A single turn carries every row of the set below to another of its rows. Some are shown first; where does it send the rows asked next?
sekuv: [ -5.9 -12.0 -20.1  -6.2   0.8  -4.1   3.9  25.5   9.4   4.6  12.6   2.5
 -15.8  17.3  17.4 -18.4   3.0   1.4 -35.7  10.4  -3.5]
Kulu: [ -2.9  -3.0 -22.6   6.7  -9.5  -1.6   1.7  21.9   2.3   6.4  15.7  -5.1
  -3.9   8.1   4.4 -22.6   3.0  -4.4 -31.5  20.2  -6.9]
nopo: [  4.9   0.2  -6.0 -20.9  -1.6 -15.4  15.7  -2.2  11.9  17.5  11.3  11.5
   7.6  -8.0  -0.1 -38.3  22.9 -30.2   5.1  -1.8 -11.3]
zogig: [ -7.1  -2.2   4.7 -20.8  -2.7  -6.9   6.6   5.8  21.8  11.6   4.7   3.2
  19.6  29.7   0.7 -20.5 -11.2   4.4  -8.1   9.2  -1.0]
Dunar: [ 23.1   0.3 -12.1 -14.5  17.9 -18.8   5.4  14.4  23.3   8.3  10.7   2.2
 -17.6  -7.7   1.7 -47.6   0.6 -27.6  13.0  -5.6  -3.2]
gora: [ -4.4 -13.3   3.5 -15.0  -3.5  -4.5  13.7   4.3  16.9   2.0  14.8  -0.9
   8.1 -17.3  -3.4 -16.5 -12.6 -22.8   9.1   5.8 -23.1]
Gipu: [  2.1   3.1   9.8 -18.1  13.5  -7.7   2.2   8.5  15.8   6.0   5.6   2.5
  13.7  34.7  -2.4 -14.7  -3.9  -1.8  -4.4  11.3   3.2]
tepur: [  6.5   7.6 -36.6 -14.4  11.2 -24.1  12.0  12.6  -6.9  13.0  23.6   3.1
 -18.3   0.5  17.2 -17.5  -1.5 -18.2  14.4  -8.1  -2.8]
vavof: [-11.0  -6.7  -3.8 -16.9  -7.5  -1.6  27.8   5.1  36.1   0.9   6.5   2.5
  -5.4  -4.1  -7.5 -26.0 -24.4  -5.1  -5.7  -2.0 -12.2]
depap: [ -2.3 -13.9   8.0 -22.4 -13.1  -3.2   7.9  -5.2  23.4  -5.2   8.5   1.0
   2.8   5.0  -2.0  -5.5 -20.3 -18.7  -7.5   4.7  -8.3]
sonaz: [  0.0   9.3  -6.5  -4.8   4.2 -27.0  11.8  -5.6  42.5   2.0  12.8   3.5
 -15.9  12.5   9.1 -18.8   7.8  -1.2  12.9  -2.4 -23.2]
Rufub: [  1.9 -12.6  -2.8 -10.0   2.1  -0.8  -2.8  13.4  12.9  11.6  15.5   3.6
   7.9  37.7   5.1  -3.3   1.8  -5.1  -8.4  10.8  -3.7]
fal: [  2.4   2.7   8.6 -20.7 -11.9  -4.4  15.2  -2.8  33.7   0.0  10.0   3.3
  -5.3  -1.5  -4.0 -32.0 -24.7 -13.8   0.0   5.8 -20.3]
farib: [ 37.7  -4.5 -10.3 -20.3   0.1 -11.4   7.2  22.0   5.5  11.2  10.9   2.4
 -16.1  -0.8   8.1 -27.5   8.4 -24.4  15.4  -8.7  -8.8]
kek: [ -4.3  -9.3  10.4 -19.9   9.2  -6.9   8.9   3.8  11.7   8.9   9.8   5.7
   2.0  28.9  -0.6 -16.9 -16.0  11.7 -13.5   0.5   7.2]
Gela: [  7.8  -7.2   5.6  10.7 -11.1 -24.2  24.5  10.2  23.3   3.2  -2.4 -15.5
   1.2  12.9   5.3 -33.8  -3.3   3.6   2.4   1.1  -4.5]
mopum: [  3.7 -10.3 -29.5   5.8 -10.7  -6.3   6.3  24.7 -10.4  18.1  21.3  -3.5
 -10.0  12.8  15.8 -17.7   6.8  -8.8 -12.1  11.9  -4.9]
nofi: [ -2.1  16.1 -13.6 -15.6  -3.0 -17.5  13.0  -9.3  21.4  18.8   5.6   4.3
  -6.6  -5.5  -7.1 -47.3  17.2 -22.0 -10.9  -1.0  -9.6]
litod: [ 21.8   4.8 -16.0 -17.7  11.2 -17.2  26.2  23.7  11.3   5.6  -2.5   3.2
 -29.5  10.8  18.0 -40.4  -5.4 -18.1   6.5  -9.1  -4.4]
zitik: [ -9.7   3.6  -8.9   1.2   0.9 -33.4  24.6   0.7   8.0 -14.3  17.3   2.1
   8.0  14.0   7.5 -15.8  -1.5  -7.0 -19.8  -2.0   7.3]
Lop: [ 14.7  -1.8 -40.5 -16.3  -0.5 -14.1  -3.6   4.9  -3.6  16.0  19.8   2.7
  -7.4   5.7   7.8  -3.1   3.0 -14.9   0.7 -15.3 -14.1]
Zof: [ -0.4   6.4 -33.7  -9.0   7.5 -16.7  12.8   6.8  -1.6  23.2  19.2  -5.7
 -30.3  17.6  15.3 -14.7  -6.1  -2.1  -7.5 -14.9 -17.4]
mema: [ 10.4 -19.5 -22.7   0.2  -2.3  -3.2 -11.6  16.3  -5.0   2.4  12.7   2.8
   3.9   2.9   6.6 -17.2   2.3 -12.3 -23.7  10.2  -6.6]
Gisom: [ 32.1  11.1 -10.7 -17.5  13.8 -17.0   4.6  29.1  11.9   4.4   5.5   0.9
 -25.5   5.6   7.6 -37.6   1.7 -17.3   6.4   0.5   2.4]
Mib: [ -1.7  12.0 -38.5 -16.0   8.5 -22.0   2.5  23.5  -1.6  19.5  23.5  -3.5
 -14.0  19.3  14.7 -11.6  -6.7  -6.3  -7.1  -8.4  -9.3]
viz: [ -2.8   3.5   3.7 -21.6 -14.0  -7.0  20.5   0.7  24.4  -2.9   5.3  -7.4
  -6.5  -7.7  -4.3 -13.4 -25.4 -15.9   3.0   4.0 -16.0]
vabok: [ -0.2  10.4  -8.2 -13.3   9.6 -12.3  27.0 -11.0  23.0   9.2  11.3  14.6
 -11.0   2.8  -1.4 -54.2   6.9 -18.8  -8.6  -5.4  -8.0]
pip: [ -2.7  -6.1 -13.6  -4.1  -9.0  -4.9   1.9  22.3  -1.6   3.7  24.9  -5.2
  -1.8  15.4  14.2 -18.7  -9.6   2.0 -30.3  16.4  -4.5]
novut: [  6.3   5.6  -6.1  -5.3 -12.0 -33.5  13.8   2.2  10.2  -8.2   3.0  19.5
 -34.4  -4.2  15.4 -22.3   5.9 -11.0  -8.3   2.6  -3.9]
Fusot: [  2.7  -0.4 -15.5   9.9   8.6 -23.5   6.5  27.5  27.4  -6.0  28.5   1.2
 -18.2  14.3  -6.9  -6.9  -9.9  -6.0 -12.2  -8.1 -10.4]
Velef: [ -0.3 -15.7   0.2 -14.1  14.8  -9.7  -6.2   8.5   6.6  10.4   5.0   2.9
  23.5  17.3  -4.2 -11.0  -7.7  -8.0   4.2   4.1  -3.1]
bibe: [  1.6  16.1 -38.0 -15.6   4.0 -20.8   7.9   8.3  -6.3  16.4  19.1  -5.3
 -16.5   9.4   6.4  -2.3 -11.9  -4.1   2.4 -10.3  -7.1]
Mibe: [ -1.7  -4.8  -3.4 -16.9  -6.1 -15.9   9.5 -14.4  26.7  15.0  -1.3   4.0
   3.0  -8.6 -11.5 -42.2   1.6 -25.7  -5.5  -6.7  -3.7]
las: [  6.9   1.6 -13.1   6.1  -4.2 -35.3   5.9  18.4   8.0  23.0  -3.3  10.2
 -21.4  18.7 -10.1 -22.3   2.9   0.9  -4.8 -15.1   4.3]
mus: [  1.2  18.6 -15.4 -24.6  -0.9 -23.7  15.6  -5.5  21.5  14.2   1.4  15.4
  -9.7  -2.0   0.7 -48.6   3.2 -28.1  -3.4  -6.3 -11.0]
Roke: [ 26.0  10.9 -16.2 -12.6   7.1 -21.9   6.7  27.6   3.1  15.1   9.8   0.8
 -31.6   4.9   9.1 -45.0  -7.0 -20.9   0.4  -7.0  -7.5]

gora goes to nopo
Gela goes to sonaz
litod goes to Zof
Where do these go?
depap goes to Mibe
bibe goes to Kulu
fal goes to mus

A single turn carries every row of the set below to another of its rows. Some are shown first; where does it send the rows asked next?
Tozur: [  2.9 -14.3   4.2  19.3  20.3  15.3   2.3   2.5 -11.2 -20.4  -2.6 -10.6
 -20.8  24.9  24.6  13.1]
Zimi: [ -2.9 -13.1  -8.3 -27.6  32.5  14.2   6.1   5.6   0.6 -46.2   6.4  -3.3
  -2.7  14.7  -2.7  -5.0]
vemi: [ -5.1  -7.1  -9.3 -19.3   8.0   2.9  -7.8   4.2 -13.2  -1.0   3.9  -1.7
  -7.7  -7.4  11.6   8.1]
kanel: [  1.6 -16.1  -6.0 -36.0  29.6  13.6   0.5  -1.4   4.8 -34.6   1.7  -8.7
  -6.9  26.6  -5.5  -3.1]
paked: [ -0.7 -17.8   1.2  13.1  20.8  10.4   6.8  -1.3  -7.1 -12.8  -4.5  -7.5
 -15.9  24.7  27.1  22.0]
zate: [ 21.4   8.5   3.4 -25.4  11.3  29.7   5.0   7.8 -22.9 -21.2 -11.0 -16.7
  -4.4  16.4  15.1 -10.3]
zopel: [ -0.1  -9.7 -11.4 -36.6  32.7  18.1   4.0  -2.8  -2.9 -32.3   2.3  -9.9
  -7.4  20.2  -4.5  -0.8]
sila: [  9.5 -15.7  11.7 -11.4   3.7  -2.3 -23.0  10.9  -1.4 -10.0   4.9  -5.0
 -14.7  10.7   2.1  -8.1]
palop: [  6.3 -10.0   3.6 -20.9  10.8  -2.8 -15.5   2.9  -7.2   5.3   2.6  -5.2
 -12.8   4.8   3.3   3.0]
gosa: [  0.4 -17.9  -4.4 -30.1  29.5  11.3   2.6   4.3   7.1 -43.3   4.2  -4.0
  -3.8  22.8  -5.1  -5.3]
kogas: [  3.4 -16.9   7.3  15.0  26.0   6.2   5.6   0.5  -6.8 -12.7  -3.0  -7.3
 -16.9  24.1  24.1  19.3]
voge: [ -1.1 -16.2   0.2  15.3  17.5  15.6   4.8   0.4 -10.2 -17.8  -3.6 -10.0
 -18.0  24.5  27.5  18.1]
nem: [ 14.7  -7.5  12.8 -18.2  21.3  -1.9  19.1  18.4   1.0 -28.4  -5.7   8.6
  18.2   7.1  16.8   0.3]
vuf: [  6.2 -11.9   7.4  -2.2  -4.5   6.5  36.5   0.3  -7.7 -13.9  -0.1 -10.0
   4.0  28.1  11.2 -20.1]
feme: [ 22.1   9.4  11.5 -16.6  28.5  13.0  14.4  16.0 -19.3 -26.2  -3.7  -3.4
   6.6   1.7  13.2  -8.5]
rim: [  5.8 -15.1   9.5  18.6  25.8   9.8   3.1   2.8  -9.3 -16.6  -2.1  -9.1
 -19.0  24.7  22.8  14.2]
navud: [  9.4  -4.1   6.3  -4.3   3.4   9.0  37.2  -3.1 -16.2  -7.0   0.5 -13.5
   0.2  24.4   9.3 -19.9]
reta: [ -8.7 -11.2 -10.2  -7.8  -1.5   7.3  -8.9  14.0 -11.4 -20.4   6.7   1.1
  -5.9  -9.1  14.2   2.0]
bop: [  4.8  -9.8   6.4  -0.1  -0.1   4.6  40.3   1.8 -10.2 -14.7   1.6  -7.1
   6.2  21.5  11.9 -18.0]
duvi: [ -2.7  -8.3 -12.6 -31.4  34.6  18.3   6.7   1.9  -4.7 -39.7   5.4  -6.3
  -4.9  12.8  -2.8  -2.4]
dum: [  9.5  -8.6   6.8  -4.1  -2.8   9.8  34.4  -2.8 -11.3  -9.1  -0.7 -13.6
  -0.4  29.8   9.5 -20.2]
ril: [ 13.2  -8.9   0.7 -33.1  -6.2  25.2   3.8   5.2  -4.7 -20.9 -16.9 -13.5
   1.0  30.8  19.7  -3.3]
rizo: [  7.1  -4.3   5.1  -1.8   4.8   6.1  40.8  -0.6 -15.4 -10.2   1.9  -9.8
   4.2  19.3  10.7 -18.5]
Lanu: [ -0.1 -15.8   3.2  -3.1  -4.0   3.7 -18.6  18.2  -4.6 -26.0   7.4  -0.6
 -10.2   1.9   8.3  -8.3]
kot: [  9.1 -19.0   6.9 -28.8  -0.5   5.5  13.2  11.3  10.2 -25.6 -13.4   1.9
  15.2  24.7  20.9   3.8]

sila goes to reta
Tozur goes to paked
zopel goes to gosa
Where do these go?
zate goes to kot
vuf goes to rizo

